Look-ups in named tables: a row name and a column name give one cell, copied from the table.

vovipor
|  | gedog | lopakod |
|---|---|---|
| lozove | -0.79 | -0.34 |
| pafomal | 0.56 | 0.18 |
| rutefol | 0.20 | -0.24 |
| fabeked | 0.62 | 0.04 |
| guzer | -0.85 | -0.33 |
| zos | 0.19 | 0.25 |

What is the gedog of rutefol in vovipor?
0.20
What is the lopakod of pafomal in vovipor?
0.18
What is the gedog of lozove in vovipor?
-0.79
What is the lopakod of rutefol in vovipor?
-0.24
What is the lopakod of lozove in vovipor?
-0.34
What is the gedog of guzer in vovipor?
-0.85
What is the lopakod of fabeked in vovipor?
0.04

Table dov
cols = kaziguf, vef, vip, fub, pomi, godu, nuv, tarib
luzim: [142, 150, 193, 98, 175, 159, 178, 168]
keru: [125, 131, 180, 139, 155, 156, 138, 207]
zofo: [180, 156, 152, 126, 195, 201, 71, 144]
fuz: [161, 106, 161, 162, 152, 117, 153, 147]
doba: [135, 178, 166, 160, 94, 199, 128, 110]
zir: [223, 134, 195, 148, 182, 28, 188, 182]

What is the tarib of zofo in dov?
144
What is the vip of zir in dov?
195
What is the godu of fuz in dov?
117
What is the vef of fuz in dov?
106
What is the godu of zofo in dov?
201
What is the pomi of luzim in dov?
175
What is the fub of zir in dov?
148
What is the fub of doba in dov?
160
What is the vef of luzim in dov?
150
What is the tarib of fuz in dov?
147
What is the kaziguf of luzim in dov?
142
What is the fub of fuz in dov?
162
What is the vef of zir in dov?
134
What is the pomi of fuz in dov?
152
What is the nuv of doba in dov?
128
What is the kaziguf of keru in dov?
125
What is the fub of zofo in dov?
126
What is the nuv of luzim in dov?
178
What is the godu of doba in dov?
199
What is the vip of doba in dov?
166
Row with the largest pomi: zofo

garelo:
         bekapep  nudabup  logulem  nud  fefi  zibunuv  tubinut  gol  mak  vuvo
vuriv        164      196       69   94   206       34      197   60   65   107
piz           33      205      112   26   203       72      101   65  129    89
geb           18      128      181   27   166      167      166   46   63   164
lav           88      183      157   81    57       94       14  125   96   201
dof           19      195      190   92   112      123      191   88  152   191
porap        178      149       42  119   124      195       43   23  144    73
dakolad      177      140      161   67    11      138      103   83   96     9
gava         179      113       38  205   190      134       95   43   97    69

piz, tubinut: 101
piz, logulem: 112
dakolad, tubinut: 103
dof, vuvo: 191
porap, vuvo: 73
dof, bekapep: 19
dof, fefi: 112
porap, tubinut: 43
porap, logulem: 42
lav, gol: 125
dof, logulem: 190
vuriv, logulem: 69

tib:
,makabag,taridu,sen,pugapat,valotu,bopi
zag,-17.83,27.83,64.24,48.34,40.06,27.69
nep,-10.16,-20.84,43.08,93.76,73.68,5.59
nezam,74.02,46.38,55.97,-57.79,-31.73,53.34
saku,79.96,-12.81,-40.04,35.34,-0.15,10.97
tazav,-60.43,8.69,43.31,60.58,53.68,54.58
vomir,23.51,-6.29,10.08,22.91,75.71,-70.89
til,43.44,69.53,92.29,-11.97,33.20,-73.86

sen of til: 92.29
pugapat of saku: 35.34
bopi of tazav: 54.58
valotu of saku: -0.15
bopi of zag: 27.69
taridu of nep: -20.84
valotu of nep: 73.68
valotu of zag: 40.06
valotu of til: 33.20
makabag of saku: 79.96
sen of tazav: 43.31
taridu of zag: 27.83
valotu of nezam: -31.73
bopi of saku: 10.97
bopi of nezam: 53.34
Which row has the largest valotu? vomir

zil:
         diti  dibefeg  gugas  mel  tup  situ  zazu
gak        93       54    105   80   53   112   106
morefaz   109       85    102   55   52    87    79
zoli      162      232     92   63  129    47    30

What is the gugas of gak in zil?
105
What is the dibefeg of morefaz in zil?
85
What is the situ of morefaz in zil?
87
What is the tup of morefaz in zil?
52
What is the gugas of morefaz in zil?
102
What is the tup of zoli in zil?
129
What is the diti of zoli in zil?
162
What is the diti of gak in zil?
93
What is the diti of morefaz in zil?
109
What is the gugas of zoli in zil?
92
What is the mel of gak in zil?
80
What is the dibefeg of gak in zil?
54
What is the situ of zoli in zil?
47
What is the zazu of morefaz in zil?
79
What is the zazu of zoli in zil?
30
What is the mel of zoli in zil?
63

koru:
          revat     bod     bek
tukugak   0.047  -0.147   0.192
fimuzur   0.151  -0.141   0.148
tamigu    0.667  -0.243   0.882
rem       0.319  -0.111  -0.064
zalik     0.607  -0.183   0.451
vov      -0.927  -0.129   0.067
visova    0.562  -0.180   0.430
sud      -0.124  -0.180   0.430
dis       0.346  -0.031  -0.641
keda     -0.295  -0.213   0.663
rez       0.255  -0.115  -0.040
lanuga   -0.882  -0.125   0.038

What is the revat of tamigu in koru?
0.667
What is the bod of tamigu in koru?
-0.243
What is the bek of sud in koru?
0.430
What is the revat of zalik in koru?
0.607
What is the revat of dis in koru?
0.346
What is the bod of fimuzur in koru?
-0.141
What is the bek of keda in koru?
0.663
What is the bod of tukugak in koru?
-0.147
What is the bod of visova in koru?
-0.180
What is the bod of rem in koru?
-0.111
What is the bod of dis in koru?
-0.031
What is the revat of lanuga in koru?
-0.882
What is the bek of tamigu in koru?
0.882

